In the data rows, 50 means zero.
Some points:
tensor([42, 56, 70, 60, 54, 46, 45, 48, 48, 52, 16, 71, 38, 38, 76, 48, 31, 52, 49, 41, 65, 70, 21, 66, 50, 50, 73, 46,
        50, 52, 41, 31])
tensor([34, 36, 31, 50, 63, 44, 56, 55, 47, 44, 67, 38, 44, 51, 51, 60, 38, 62, 33, 51, 70, 55, 37, 52, 46, 55, 73, 56,
        61, 41, 69, 35])
tensor([46, 58, 50, 60, 31, 36, 59, 62, 81, 46, 55, 52, 53, 35, 47, 47, 72, 59, 57, 44, 56, 67, 51, 74, 66, 54, 52, 56,
        41, 58, 58, 54])
tensor([50, 74, 79, 43, 95, 61, 16, 37, 56, 51, 82, 45, 63, 42, 57, 45, 38, 67, 44, 46, 82, 52, 44, 82, 60, 59, 40, 29,
        55, 60, 38, 59])
tensor([21, 52, 53, 59, 58, 34, 52, 51, 42, 45, 47, 44, 37, 29, 42, 57, 39, 66, 28, 70, 22, 28, 58, 36, 46, 64, 29, 64,
        70, 56, 46, 48])
tensor([59, 46, 59, 44, 65, 50, 86, 50, 44, 54, 64, 78, 77, 44, 61, 40, 38, 49, 29, 24, 41, 63, 64, 40, 47, 44, 42, 69,
        46, 60, 66, 48])
tensor([70, 40, 36, 46, 47, 28, 34, 65, 58, 65, 62, 54, 49, 61, 23, 64, 62, 53, 51, 71, 47, 53, 46, 72, 61, 51, 43, 80,
        44, 48, 47, 55])
tensor([87, 67, 42, 63, 63, 59, 68, 33, 50,  0, 51, 40, 24, 67, 42, 69, 52, 48, 43, 73, 50, 58, 56, 55, 66, 44, 42, 72,
        27, 41, 30, 30])
tensor([30, 59, 48, 50, 50, 55, 49, 48, 58, 67, 58, 48, 23, 73, 38, 82, 53, 87, 54, 42, 57, 59, 47, 18, 79, 47, 50, 49,
        41, 31, 53, 48])
tensor([64, 46, 57, 52, 50, 60, 39, 40, 48, 39, 42, 57, 59, 60, 31, 44, 38, 44, 83, 72, 59, 67, 37, 36, 43, 69, 59, 60,
        75, 48, 55, 65])
tensor([72, 49, 36, 82, 46, 40, 57, 71, 64, 57, 33, 54, 67, 59, 82, 63, 48, 59, 59, 58, 60, 35, 63, 52, 88, 39, 36, 34,
        60, 50, 29, 72])
tensor([48, 32, 47, 50, 12, 52, 49, 50, 60, 51, 81, 84, 28, 66, 48, 49, 22, 63, 51, 68, 46, 19, 45, 65, 48, 46, 42, 58,
        29, 63, 44, 57])
tensor([41, 28, 46, 56, 39, 60, 42, 25, 43, 51, 71, 65, 70, 58, 41, 52, 86, 64, 43, 40, 25, 48, 58, 71, 55, 46, 67, 58,
        46, 42, 33, 64])
tensor([69, 60, 52, 69, 44, 54, 61, 54, 71, 83, 71, 47, 50, 62, 43, 16, 47, 28,  7, 61, 48, 81, 42,  9, 56, 50, 58, 51,
        60, 77, 48, 43])
tensor([54, 73, 52, 56, 56, 82, 60, 34, 45, 47, 32, 56, 50, 45, 18, 41, 42, 57, 60, 66, 60, 48, 42, 43, 32, 41, 54, 51,
        65, 48, 39, 58])
tensor([49, 61, 61, 48, 46, 43, 40, 54, 42, 56, 37, 55, 44, 42, 68, 36, 60, 38, 66, 54, 46, 31, 57, 52, 61, 57, 47, 65,
        60, 62, 47, 48])
tensor([59, 52, 65, 40, 71, 65, 69, 52, 51, 49, 57, 96, 64, 59, 52, 51, 43, 37, 45, 44, 41, 62, 63, 23, 56, 49, 41, 80,
        43, 61, 53, 52])
tensor([43, 68, 57, 43, 43, 68, 48, 51, 52, 42, 34, 50, 54, 46, 31, 46, 56, 57, 55, 52, 53, 47, 55, 47, 49, 54, 38, 38,
        60, 67, 52, 46])
tensor([61, 31, 39, 46, 55, 39, 46, 31, 38, 63, 47, 61, 42, 45, 38, 42, 61, 40, 70, 53, 78, 52, 81, 44, 48, 61, 42, 43,
        67, 43, 67, 42])
tensor([69, 40, 33, 37, 33, 64, 59, 49, 51, 47, 70, 36, 31, 34, 62, 31, 44, 69, 67, 31, 37, 77, 67, 55, 57, 41, 30, 17,
        34, 55, 60, 61])
tensor([47, 54, 39, 71, 33, 61, 55, 28, 37, 38, 46, 35, 62, 34, 38, 33, 46, 45, 52, 39, 54, 48, 73, 51, 62, 59, 56, 50,
        54, 63, 75, 46])
tensor([47, 20, 69, 56, 49, 34, 70, 30, 67, 53, 57, 24, 56, 71, 50, 47, 47, 66, 67, 25, 35, 60, 47, 63, 49, 32, 20, 49,
        54, 42, 59, 25])
tensor([57, 56, 94, 87, 42, 38, 62, 64, 49, 41, 49, 41, 57, 83, 57, 35, 58, 63, 55, 55, 37, 50, 57, 58, 38, 75, 57, 25,
        17, 37, 73, 69])
tensor([39, 40, 30, 48, 62, 45, 46, 52, 35, 57, 55, 49, 41, 51, 72, 43, 59, 32, 44, 46, 46, 34, 46, 53, 52, 59, 50, 53,
        53, 42, 56, 50])
tensor([80, 48, 39, 71, 50, 32, 26, 42, 54, 68, 35, 53, 51, 29, 30, 40, 54, 73, 37, 43, 27, 46, 36, 47, 45, 47, 25, 60,
        23, 34, 47, 45])
tensor([41, 24, 58, 49, 56, 74, 37, 94, 35, 35, 31, 44, 50, 41, 49, 50, 63, 65, 46, 40, 45, 71, 52, 52, 66, 64, 69, 39,
        52, 72, 30, 36])
tensor([42, 45, 36, 47, 60, 63, 50, 43, 54, 36, 52, 47, 54, 58, 57, 65, 38, 41, 46, 42, 60, 52, 32, 44, 38, 57, 54, 38,
        53, 40, 59, 52])
tensor([45, 63, 24, 63, 56, 47, 16, 72, 57, 53, 52, 41, 46, 63, 63, 64, 31, 43, 57, 25, 39, 51, 53, 60, 25, 35, 46, 68,
        67, 57, 66, 41])
tensor([39, 39, 58, 55, 34, 58, 63, 33, 24, 37, 38, 40, 59, 41, 27, 42, 43, 39, 37, 37, 54, 55, 56, 53, 47, 40, 42, 39,
        60, 41, 61, 41])
tensor([63, 51, 44, 37, 47, 63, 50, 33, 41, 62, 61, 34, 70, 47, 48, 81, 41, 29, 56, 40, 42, 44, 18, 39, 52, 85, 51, 29,
        33, 51, 33, 30])
tensor([40, 48, 26, 62, 67, 59, 35, 58, 47, 32, 57, 40, 59, 51, 51, 78, 67, 44, 42, 41, 68, 40, 36, 36, 19, 48, 53, 46,
        35, 51, 82, 56])
tensor([44, 39, 51, 68, 45, 70, 41, 38, 32, 60, 54, 42, 44, 47, 44, 56, 36, 28, 52, 49, 41, 38, 68, 51, 53, 50, 48, 49,
        51, 58, 61, 37])
tensor([38, 47, 72, 46, 37, 68, 41, 83, 56, 35, 64, 23, 64, 36, 50, 24, 33, 33, 60, 39, 72, 43, 48, 37, 47, 39, 49, 74,
        41, 22, 23, 55])
tensor([55, 78, 73, 33, 56, 27, 70, 80, 40, 66, 48, 37, 45, 20, 40, 56, 42, 32, 66, 51, 49, 36, 57, 69, 68, 62, 66, 53,
        55, 55, 59, 57])
tensor([46, 45, 38, 42, 50, 33, 43, 50, 18, 46, 42, 51, 38, 56, 58, 25, 53, 38, 32, 57, 62, 27, 43, 57, 66, 43, 35, 52,
        53, 59, 54, 56])
tensor([24, 51, 52, 56, 61, 11, 44, 47, 43, 29, 59, 55, 54, 30, 40, 55, 38, 35, 73, 63, 42, 77, 61, 38, 29, 48, 51, 22,
        48, 77, 15, 61])
tensor([62, 31, 64, 53, 38, 53, 48, 53, 51, 55, 43, 62, 41, 63, 24, 83, 57, 46, 47, 60, 60, 56, 31, 53, 52, 22, 42, 45,
        47, 44, 48, 59])
tensor([48, 49, 35, 40, 48, 31, 52, 57, 46, 58, 58, 46, 51, 60, 64, 51, 61, 39, 30, 51, 39, 33, 54, 69, 42, 58, 57, 46,
        76, 47, 52, 38])
tensor([54, 50, 62, 53, 34, 57, 39, 29, 25, 42, 49, 43, 43, 46, 36, 52, 48, 51, 38, 35, 50, 38, 59, 44, 42, 43, 51, 46,
        65, 59, 70, 43])
tensor([39, 41, 54, 32, 63, 69, 57, 51, 57, 63, 41, 20, 76, 38, 85, 51, 51, 67, 74, 99, 51, 52, 36, 54, 35, 32, 64, 53,
        36, 66, 61, 37])
tensor([43, 50, 50, 38, 59, 65, 46, 61, 83, 45, 38, 52, 47, 46, 73, 48, 57, 46, 61, 40, 51, 51, 37, 48, 37, 66, 54, 40,
        54, 55, 45, 44])
tensor([42, 68, 41, 46, 42, 49, 37, 39, 61, 33, 60, 65, 53, 52, 42, 61, 60, 34, 49, 76, 20, 73, 22, 44, 75, 13, 52, 41,
        47, 14, 66, 64])
tensor([26, 93, 31, 45, 25, 42, 60, 49, 20, 68, 26, 54, 67, 75, 40, 35, 49, 50, 63, 58, 59, 51, 51, 56, 51, 63, 33, 72,
        55, 49, 20, 58])
tensor([48, 50, 60, 22, 56, 48, 36, 63, 59, 40, 43, 46, 58, 41, 66, 37, 63, 65, 65, 48, 47, 47, 35, 31, 55, 68, 52, 44,
        51, 46, 58, 50])
tensor([38, 21, 36, 39, 81, 48, 50, 53, 60, 59, 37, 43, 45, 52, 49, 49, 56, 33, 23, 57, 57, 43, 65, 57, 38, 65, 43, 48,
        49, 25, 43, 57])
Along one direction, these points spread out more than along any other. Take the direction at right angles to it along which they spread out most. Then take the direction at right angles to both along which they spread out most. Go by this last direction. Where along it does each point below lie, from 0 to 99? 50 is the average, and the first point above lies past it. One standard deviation of the points above along it is 16.
tensor([62, 46, 40, 32, 33, 45, 51, 45, 67, 27, 36, 57, 63, 43, 41, 50, 34, 55, 46, 54, 73, 44, 27, 37, 39, 64, 53, 41,
        51, 53, 48, 52]) --> 51
tensor([38, 34, 40, 44, 59, 40, 39, 45, 53, 40, 60, 53, 49, 59, 68, 55, 40, 47, 48, 50, 47, 47, 45, 46, 50, 65, 59, 58,
        65, 32, 63, 38]) --> 28
tensor([58, 56, 61, 53, 45, 25, 60, 44, 56, 62, 62, 38, 17, 53, 71, 51, 96, 48, 63, 46, 66, 42, 37, 44, 48, 38, 52, 71,
        45, 63, 23, 62]) --> 67
tensor([60, 65, 69, 39, 41, 68, 50, 54, 64, 35, 40, 46, 55, 55, 45, 50, 58, 39, 57, 47, 38, 34, 55, 48, 46, 44, 51, 37,
        82, 61, 41, 45]) --> 60
tensor([61, 56, 60, 29, 54, 46, 65, 56, 33, 64, 53, 68, 77, 60, 58, 60, 52, 51, 24, 42, 51, 70, 69, 29, 44, 30, 39, 59,
        37, 79, 64, 56]) --> 53
tensor([51, 61, 41, 53, 37, 39, 37, 60, 40, 61, 66, 71, 57, 34, 70, 54, 58, 56, 43, 57, 64, 37, 76, 43, 29, 43, 67, 36,
        46, 12, 41,  5]) --> 40
tensor([40, 68, 56, 22, 42, 49, 38, 52, 56, 67, 29, 51, 20, 60, 52, 33, 46, 27, 39, 66, 45, 48, 76, 69, 43, 56, 44, 50,
        35, 51, 55, 46]) --> 59
tensor([49, 52, 40, 33, 75, 41, 46, 37, 65, 47, 29, 45, 57, 68, 19, 33, 30, 58, 66, 33, 46, 24, 52, 37, 59, 24, 99, 40,
        32, 61, 39, 49]) --> 52
tensor([79, 36, 46, 48, 37, 55, 57, 42, 32, 55, 53, 37, 31, 48, 66, 65, 37, 75, 37, 38, 28, 69, 60, 58, 34, 48, 67, 57,
        62, 28, 44, 89]) --> 42
tensor([38, 42, 65, 66, 29, 54, 67, 27, 88, 53, 39, 39, 54, 20, 62, 63, 55, 53, 44, 32, 53, 56, 67, 61, 60, 48, 49, 46,
        35, 54, 53, 76]) --> 56
tensor([49, 55, 34, 66, 70, 53, 77, 78, 48, 72, 63, 76, 22, 52, 42, 43, 70, 52, 68, 58, 41, 39, 27, 69, 52, 42, 41, 46,
        47, 38, 42, 58]) --> 64
